[111  99 104 176 105 154] = <77>
[173  99 109 173  85 149] = <32>
[104 111 110 100 158 152] = <72>
[ 96 109 177  98 157 154] = <59>
[107 175  96 111  98  78] = <16>
[138 143 148 173 174 112] = <162>
[153 128 103 142 103 141] = <110>
both <16> <72>: 
[111]
where: [158]
<72>, 5
where: [138]
<162>, 1
find: [107 175  96 111  98  78]
<16>
find: [104 111 110 100 158 152]
<72>
both <32> <162>: 
[173]

[126  75 129  99 128] : <20>
[ 98  81 140 146 129] : <119>
[128  98 124 148 126] : <135>
[130  75 122 148 126] : <90>
[127 175 124  76 127] : <128>
find: [127 175 124  76 127]
<128>
where: [76]
<128>, 4
both <119> <20>: 
[129]
both <135> <119>: 
[98]
both <128> <135>: 
[124]
where: [140]
<119>, 3

[132 134 131 135 128 130 134 130 130 130 132 114 131 130 133 133 134 129
 129 129 129 131 133 131 134 131 128 127 132 130 129 124 136 134 131 133
 126 128 126 135 131 129 136 137 138 133 128] -> <21>
[132 134 131 135 128 130 134 130 130 130 132 114 131 130 133 133 134 129
 129 129 129 131 133 131 130 131 128 127 132 130 115 124 136 134 131 133
 126 128 126 135 131 129 136 137 138 133 128] -> <61>
[128 167 169 111 128 115  85  95  78  79 104 113 126 162 109 169  97 167
  94  80 102  94 157 164 127 140 166 111 123 168 101  87  92 109 168 112
 116  78 127 160  79 127  96  92 163 103 123] -> <37>
[ 83 109  93  94  84  91 125 166 155 149 167 102 163 119 165 105 130  96
 110 157 107 167 128 116 118 145 108 156  86  92 102 122 165 165  96  97
  90 143  84 110 156  83 167 163  92 153  85] -> <74>
find: [128 167 169 111 128 115  85  95  78  79 104 113 126 162 109 169  97 167
  94  80 102  94 157 164 127 140 166 111 123 168 101  87  92 109 168 112
 116  78 127 160  79 127  96  92 163 103 123]
<37>
find: [132 134 131 135 128 130 134 130 130 130 132 114 131 130 133 133 134 129
 129 129 129 131 133 131 134 131 128 127 132 130 129 124 136 134 131 133
 126 128 126 135 131 129 136 137 138 133 128]
<21>
find: [ 83 109  93  94  84  91 125 166 155 149 167 102 163 119 165 105 130  96
 110 157 107 167 128 116 118 145 108 156  86  92 102 122 165 165  96  97
  90 143  84 110 156  83 167 163  92 153  85]
<74>

[138  94 107  94 165 132 145 113  85]  <160>
[137 156 146 122 163 154 145  97 103]  <188>
[144  96 153 131 144 141  90 145 149]  <44>
[ 93  84 140 166  97  87 114 163 173]  <5>
[166 160 111 172 128 116 159  96  95]  <19>
[119 170 154 131 100 135 120 130  92]  <25>
[110 140 105 106 126  88 100  84 157]  <146>
[120 154 172 114 122  88 170 108 107]  <181>
[ 83 173 121 124 152 111 173 136 129]  <65>
[172 100 111 115 103  83  86 116 142]  <53>
where: [86]
<53>, 7
where: [138]
<160>, 1

[142 125 130  92  91] : <126>
[114  92 137 155 103] : <129>
[136  92 142  96 132] : <70>
both <129> <126>: 
[92]
where: [137]
<129>, 3
both <129> <70>: 
[92]
find: [142 125 130  92  91]
<126>
where: [91]
<126>, 5

[128 114 124 125 143 113 127 134 122 141 131 125 129 121 117 118 132 108
 130 141 129 145 132 119 126 148 129 101 153] = <117>
[144 107 113 131 137 120 130 152 108 129 132 111 133 122 110 111 130  97
  99 142 139 148 121 121 130 141 129 139 137] = <48>
[187  92  91 124 118 112 113 174 101 118 117 103 144 142 102 139 100  71
 108 145 150 145 115 107 134 142 107 150 145] = <57>
[127 116 128 135 140 127 121 122 101 143 141 118 132 121 126 102 123 126
 132 132 127 142 127 127 117 124 133 127 135] = <27>
[131 115 122 137 144 130 140 134  92 134 142 115 134 126 114 128 123 114
 113 134 132 145 122 129 123 132 135 132 125] = <35>
[149 109 113 127 131 116 113 145 111 133 130 119 134 128 110 142 112 102
 132 136 135 145 125 115 126 128 121 135 147] = <15>
[100 131 142 148 160 145 141 110  86 148 161 120 129 110 123 121 150 144
 127 120 124 143 123 149 114 114 152 124 109] = <93>
find: [127 116 128 135 140 127 121 122 101 143 141 118 132 121 126 102 123 126
 132 132 127 142 127 127 117 124 133 127 135]
<27>
find: [128 114 124 125 143 113 127 134 122 141 131 125 129 121 117 118 132 108
 130 141 129 145 132 119 126 148 129 101 153]
<117>

[115 111 145 122 114 136 108 125 148 125 140 108 136 142 118 125 108]  <75>
[106 119 142 108 108 139 156 110 136 141 120 120 125 130 138  79 160]  <125>
[162 119 155 115 129 147 152 101 140 143 116 113 115 137 120  76 164]  <22>
[128 129 124 122 122 118 123 115 163 139 136 127 122 146 117 138 119]  <84>
[119 125 136 114 121 117 121 107 121 104 128 128 133 122 109 134 150]  <66>
[146 120 141  91 136 137 143 138 107 129 129 114 140 139 134 101  89]  <46>
[146 119 127 103  95 130 159 120 135 138 126 127 131 127 139  82 155]  <2>
find: [106 119 142 108 108 139 156 110 136 141 120 120 125 130 138  79 160]
<125>
where: [123]
<84>, 7
find: [146 119 127 103  95 130 159 120 135 138 126 127 131 127 139  82 155]
<2>
where: [162]
<22>, 1
find: [119 125 136 114 121 117 121 107 121 104 128 128 133 122 109 134 150]
<66>
where: [76]
<22>, 16
find: [146 120 141  91 136 137 143 138 107 129 129 114 140 139 134 101  89]
<46>

[111 178 151 161 103 114] : <99>
[106 139 114 131 164  94] : <51>
[121 119 150 115 131 137] : <28>
[146 116 118 129  94 107] : <13>
[140 119 111 135 115 128] : <143>
where: [128]
<143>, 6
where: [107]
<13>, 6

[129 130 109 106 131] : <12>
[132  95 145 129 129] : <103>
[129 106 109 129  85] : <112>
both <103> <12>: 
[129]
both <112> <103>: 
[129]

[136 125 109 141 120] -> <26>
[166 112  69 141 141] -> <111>
[135 125 184 108 136] -> <118>
both <111> <26>: 
[141]
where: [109]
<26>, 3
where: [108]
<118>, 4

[122  95 129 138  90 148 132 124 120 152]  <4>
[134 136 128 114 141 136 121 152 141 139]  <186>
[145 145 127 137 120 135 130 126 127 145]  <23>
[125 138 132 119 136 136 119 148 138 135]  <212>
[133 142 128 119 146 132 123 140 128 129]  <154>
[120 125 159 134 147 142 120 114 127 108]  <197>
[112 118 148 131 128 143 118 101 104 129]  <182>
[132 138 125 118 130 118 115 125 131 133]  <43>
[112 140 149 127 142 119 113  97 103 113]  <120>
[159 131 106 120 143 112 146 140 144 127]  <98>
[118 118 136 150 140 145 175 128 127  92]  <73>
[120 125 159 134 147 142 147 101  98 113]  <200>
find: [120 125 159 134 147 142 120 114 127 108]
<197>
both <186> <154>: 
[128]

[112 126 134 116  97  91 159 123 117 114 128 108  84 137 123 141] : <87>
[147 115 140 157 135 133  89 118 156 135 132 153 122 117 154 109] : <133>
[154 123 142 140 130 141  94 115 156 139 127 162 125 116 157 116] : <29>
[105 125 139 121  98  89 161 120 115 117 125 108  92 139 126 140] : <86>
where: [122]
<133>, 13
find: [105 125 139 121  98  89 161 120 115 117 125 108  92 139 126 140]
<86>

[133 133 118 130 126 128 136 126 140 129 125 133 124 140 131 128 128 131
 131 128 140 130 133 139 125 122 127 130 129 123 125 122 129 127 129 109
 107 124 108 132 126 147 124 116 127 130 125 133 124 132 129 124 126 131
 125 118 139 156 129 134 125 130 129] = <67>
[133 128 118 130 126 128 126 126 140 129 125 133 124 132 131 128 128 131
 134 128 125 130 133 139 125 122 127 130 129 126 125 122 129 127 129 109
 107 124 108 132 126 144 124 116 127 130 125 133 124 132 129 124 126 131
 125 118 139 156 129 134 125 130 129] = <34>
[133 136 127 128 146 127 127 116 131 124 120 132 130 125 124 125 121 129
 125 129 120 118 129 121 133 136 137 129 128 125 129 123 124 125 127 146
 126 114 135 127 130 138 125 134 126 124 122 127 128 126 129 129 131 124
 129 134 145  77 129 123 127 130 124] = <134>
[132 133 118 133 142 128 128 133 131 132 120 125 128 106 128 132 136 126
 127 128 136 113 145 128 117 141 124 131 124 129 130 122 126 129 127 135
 132 125 130 126 128 132 136 126 128 128 133 125 124 132 120 135 129 131
 127 128 127 132 125 126 135 126 134] = <49>
[120 123 124 128 127 125 126 126 110 125 127 115 120 132 117 131 133 125
 135 127 134 137 113 134 116 140 131 121 128 131 129 133 127 126 132 148
 138 112 127 134 129 130 127 123 134 131 125 123 127 128 125 127 122 128
 130 132 124 140 122 124 130 129 124] = <145>
find: [133 133 118 130 126 128 136 126 140 129 125 133 124 140 131 128 128 131
 131 128 140 130 133 139 125 122 127 130 129 123 125 122 129 127 129 109
 107 124 108 132 126 147 124 116 127 130 125 133 124 132 129 124 126 131
 125 118 139 156 129 134 125 130 129]
<67>
find: [133 136 127 128 146 127 127 116 131 124 120 132 130 125 124 125 121 129
 125 129 120 118 129 121 133 136 137 129 128 125 129 123 124 125 127 146
 126 114 135 127 130 138 125 134 126 124 122 127 128 126 129 129 131 124
 129 134 145  77 129 123 127 130 124]
<134>
find: [133 128 118 130 126 128 126 126 140 129 125 133 124 132 131 128 128 131
 134 128 125 130 133 139 125 122 127 130 129 126 125 122 129 127 129 109
 107 124 108 132 126 144 124 116 127 130 125 133 124 132 129 124 126 131
 125 118 139 156 129 134 125 130 129]
<34>
find: [120 123 124 128 127 125 126 126 110 125 127 115 120 132 117 131 133 125
 135 127 134 137 113 134 116 140 131 121 128 131 129 133 127 126 132 148
 138 112 127 134 129 130 127 123 134 131 125 123 127 128 125 127 122 128
 130 132 124 140 122 124 130 129 124]
<145>

[137 140 139 152 156 156  94 103 105 161 125 145 107] : <14>
[144 147 149 145 164 154 112 166 103 145 133 157 113] : <58>
[152 126 140 110 158 130 149 123  70 113 120 143 101] : <124>
[137 140 139 152 156 146  94 174 105 161 125 151 143] : <82>
find: [137 140 139 152 156 146  94 174 105 161 125 151 143]
<82>
where: [151]
<82>, 12
find: [137 140 139 152 156 156  94 103 105 161 125 145 107]
<14>

[125 128 135 127 142 127 127 137 124 121 127 129 126 130 142 133 134 118
 132 120 127 126 126 124 129 130 117] -> <113>
[113 111 146 104 137 152 117 145 118 114 122 115 125 150 187 131 143 106
 130 109 118 105 137 119 107 141  98] -> <78>
[126 128 132 127 136 127 127 133 126 124 127 129 128 129 137 131 132 122
 130 123 127 127 127 126 128 128 122] -> <39>
[113 111 146 104 137 152 117 145 118 114 129 115 125 150 187 131 143 106
 130 109 133 128 125 113 138 124 100] -> <71>
find: [113 111 146 104 137 152 117 145 118 114 129 115 125 150 187 131 143 106
 130 109 133 128 125 113 138 124 100]
<71>
find: [113 111 146 104 137 152 117 145 118 114 122 115 125 150 187 131 143 106
 130 109 118 105 137 119 107 141  98]
<78>

[158 134 116 123 107 169  76  84 187 123  98 137 148 164 180 147] -> <114>
[117 156 103 147 176 114 173 142 173  92 154  85  86 100  84 111] -> <18>
[130 101 143  77 143 171 107 151 104 181 170 117 115 121 105 137] -> <108>
[169 121 188  99  86 113 181 100 113  85 181 152 131 170 105 145] -> <45>
[ 98 102 131 142 137 170 115 118  98 129 144 116 167 152  90 151] -> <10>
both <18> <108>: 
[117]
where: [171]
<108>, 6
both <10> <18>: 
[142]
find: [169 121 188  99  86 113 181 100 113  85 181 152 131 170 105 145]
<45>
find: [158 134 116 123 107 169  76  84 187 123  98 137 148 164 180 147]
<114>

[127 138 119 126] : <31>
[118 119 100 175] : <30>
[127 120  91 141] : <54>
where: [118]
<30>, 1
where: [141]
<54>, 4
where: [120]
<54>, 2
where: [126]
<31>, 4
where: [100]
<30>, 3
both <30> <31>: 
[119]
both <31> <54>: 
[127]

[123 127  89 130 128 128 128 132 125]  <41>
[122 127  79 130 127 128 125 132 125]  <80>
[125 128  99 129 126 128 125 131 126]  <11>
[122 127  75 130 127 128 124 133 124]  <85>
[126 128 111 129 128 128 127 129 127]  <55>
both <11> <85>: 
[128]
find: [125 128  99 129 126 128 125 131 126]
<11>

[126 110 110 161 173 180 127 128 157 131 128 129 129 126 107 121 111 127
 151 171 128]  <107>
[165 128 128 161 173 187 122 128 157 112 128 136 129 126 130 130 128  87
 154 110 128]  <47>
[160 114 110 161 173 187 127 128 162 112 128 133 129  96 130 130 114 127
 154 167 128]  <92>
where: [111]
<107>, 17
where: [171]
<107>, 20

[104 112 138 104 116] -> <88>
[ 99 123 150 186 166] -> <81>
[121 121 143 143 112] -> <130>
[113 105 135 126 159] -> <121>
[137 112 138 125 116] -> <149>
[122 143 158 141 113] -> <97>
find: [137 112 138 125 116]
<149>
both <97> <121>: 
[113]
where: [159]
<121>, 5
where: [135]
<121>, 3

[124  82 124  83] -> <8>
[130 130 129  83] -> <17>
[129 130 131 134] -> <36>
where: [134]
<36>, 4
both <17> <8>: 
[83]
find: [124  82 124  83]
<8>
where: [131]
<36>, 3
find: [130 130 129  83]
<17>
both <8> <17>: 
[83]

[132  83 115 153  89 133 141 128 142 142 171 162] = <116>
[132  83 115  88  89 133 141 171 142 102 136 177] = <52>
[132  83 135 172  89 133 141 128 142 103 171 162] = <64>
where: [177]
<52>, 12
find: [132  83 115 153  89 133 141 128 142 142 171 162]
<116>
find: [132  83 135 172  89 133 141 128 142 103 171 162]
<64>
where: [172]
<64>, 4

[183  93  81 101  99] -> <167>
[122 128 103 182 182] -> <100>
[132  87 150 110 112] -> <158>
[181 133 125 119 151] -> <152>
[133 150 182 126 149] -> <153>
[147 133 116 183 122] -> <127>
[141 152 134  96 135] -> <109>
[134 182 108 151 144] -> <89>
where: [81]
<167>, 3
both <127> <100>: 
[122]
both <152> <89>: 
[151]
both <167> <127>: 
[183]
both <109> <89>: 
[134]
where: [128]
<100>, 2
both <89> <100>: 
[182]

[130 131 138 129 118 126 131 124  83]  <137>
[130 119 127 128 128 126 129 127 130]  <132>
[118 124 131 128 130 137 121 129 133]  <106>
[112 129 126 129 132 168 120 130 158]  <104>
[132 129 125 128 128 124 130 128 129]  <140>
[130 126 126 128 135 106 124 131 125]  <40>
find: [130 126 126 128 135 106 124 131 125]
<40>
where: [138]
<137>, 3
where: [119]
<132>, 2
find: [118 124 131 128 130 137 121 129 133]
<106>
find: [132 129 125 128 128 124 130 128 129]
<140>
where: [120]
<104>, 7

[131 116 124 138 138 132 132 122 119 128 114 132 135 135 128 120 129 125
 120 124 127 131 132 122 112 125 128 115 135 128 120 108 130 126 135 139
 122 115 128 138 146 126 128 130 131 139] -> <164>
[140  93 124 161 153 143 134 108 103 128  87 137 151 125 136 122 135 123
 106 151 121 135 146 106  81 119 130  97 149 126 105  78 137 120 143 158
 112  91 127 149 172 123 127 132 131 157] -> <131>
[133 136 129 125 124 127 123 125 131 129 125 129 122 125 128 129 128 126
 139 138 134 131 132 120 129 122 128 140 125 130 137 143 126 129 123 118
 127 135 131 123 112 131 126 130 119 112] -> <148>
[140  93 124 161 153 143 134 108 103 128  87 131 151 125 136  98 135 123
 106 121 121 135 146 106  81 119 130  97 149 126 105  78 137 125 143 158
 112  91 127 149 172 123 127 132 131 157] -> <163>
[119 147 136 113 117 119 123 141 142 127 158 123 114 124 127 142 124 138
 131 121 123 122 113 147 158 140 130 142 116 126 139 152 120 133 121 118
 139 149 125 117 110 125 131 129 132 113] -> <159>
[139 125 126 138 131 133 124 122 125 130 113 132 129 129 126 117 132 127
 134 140 142 131 140 107 113 121 131 133 132 130 131 134 130 129 125 111
 121 124 132 126 121 129 126 132 116 131] -> <155>
[140  93 130 161 153 143 134 115 103 128  87 137 151 141 126  98 135 123
 106 121 135 135 146 106  81 119 130  97 149 126 105  78 137 125 143 158
 112  91 127 149 172 123 127 132 131 130] -> <168>
find: [133 136 129 125 124 127 123 125 131 129 125 129 122 125 128 129 128 126
 139 138 134 131 132 120 129 122 128 140 125 130 137 143 126 129 123 118
 127 135 131 123 112 131 126 130 119 112]
<148>
find: [140  93 130 161 153 143 134 115 103 128  87 137 151 141 126  98 135 123
 106 121 135 135 146 106  81 119 130  97 149 126 105  78 137 125 143 158
 112  91 127 149 172 123 127 132 131 130]
<168>
find: [119 147 136 113 117 119 123 141 142 127 158 123 114 124 127 142 124 138
 131 121 123 122 113 147 158 140 130 142 116 126 139 152 120 133 121 118
 139 149 125 117 110 125 131 129 132 113]
<159>
find: [140  93 124 161 153 143 134 108 103 128  87 137 151 125 136 122 135 123
 106 151 121 135 146 106  81 119 130  97 149 126 105  78 137 120 143 158
 112  91 127 149 172 123 127 132 131 157]
<131>
find: [131 116 124 138 138 132 132 122 119 128 114 132 135 135 128 120 129 125
 120 124 127 131 132 122 112 125 128 115 135 128 120 108 130 126 135 139
 122 115 128 138 146 126 128 130 131 139]
<164>

[107  94 136 114 111 156 107 109 129 123 135 110 170 128 136  95 175 132
 114 138 146 104 121 115]  <76>
[107  94 136 114 111 156 107 109 129 112 135 110 170 133 136  95 175 132
 114 138 146 104 142 115]  <69>
[113 111 110 119 117 147 117 120 130 117 131 118 154 139 132 106 158 129
 121 133 137 116 129 122]  <94>
where: [137]
<94>, 21
where: [106]
<94>, 16

[105 103 103 130 157 131 133 125  82 121 136 134 118 133 144 159 136 139
 165 114 132 152 166 138 129 126 156 134 111 134 135 146 146 165] = <138>
[111 115 118 113 156 130 129 114 102 121 136 136 124 134 140 148 145 133
 154 123 127 165 134 135 165 136 158 123 113 127 146 132 130 150] = <123>
[116 106 111 113 151 135 128 123  87 104 138 146 118 132 138 151 123 133
 178 115 131 145 140 138 124 130 135 131 109 140 135 151 134 163] = <142>
[107  91  93 105 130 123 148 142 102 148 122 119 131 146 148 139 145 126
 106 130 109 138 115 115 128  96 136 136 136 111 116 124 132 128] = <139>
[124 121 130 124 126 121 134 126 121 113 135 136 128 140 115 127 114 125
 146 132 126 124 131 131 121 128 138 128 137 131 135 133 114 124] = <6>
find: [111 115 118 113 156 130 129 114 102 121 136 136 124 134 140 148 145 133
 154 123 127 165 134 135 165 136 158 123 113 127 146 132 130 150]
<123>
where: [178]
<142>, 19
find: [124 121 130 124 126 121 134 126 121 113 135 136 128 140 115 127 114 125
 146 132 126 124 131 131 121 128 138 128 137 131 135 133 114 124]
<6>
where: [144]
<138>, 15
find: [105 103 103 130 157 131 133 125  82 121 136 134 118 133 144 159 136 139
 165 114 132 152 166 138 129 126 156 134 111 134 135 146 146 165]
<138>

[127 144 122 122 162 127 117 171 123 140 110 160 123 104 120 118 126 146
 101 121] -> <102>
[141 131 115 139 138 122 126 120 129 143 132 132 136 129 129 137 123 129
 127 124] -> <9>
[127 144 148 122 132 127 120 171 123 140 110 133 123 104 120 118 126 146
 101 121] -> <95>
find: [127 144 122 122 162 127 117 171 123 140 110 160 123 104 120 118 126 146
 101 121]
<102>
where: [139]
<9>, 4

[125 170 149  97 138] -> <50>
[151 176 141 107 141] -> <38>
[154 120  93 126 127] -> <83>
[127  80 105 161 115] -> <141>
[127  80 105 131 148] -> <68>
both <68> <83>: 
[127]
both <141> <83>: 
[127]

[132 138 127 131] = <169>
[127  81 128 140] = <166>
[131 150 130 137] = <60>
[112 116 112 137] = <62>
[113 116 112 139] = <91>
[132 128 137 142] = <150>
[128 128 128 127] = <24>
both <166> <169>: 
[127]
both <169> <150>: 
[132]
where: [142]
<150>, 4
where: [130]
<60>, 3
both <166> <150>: 
[128]

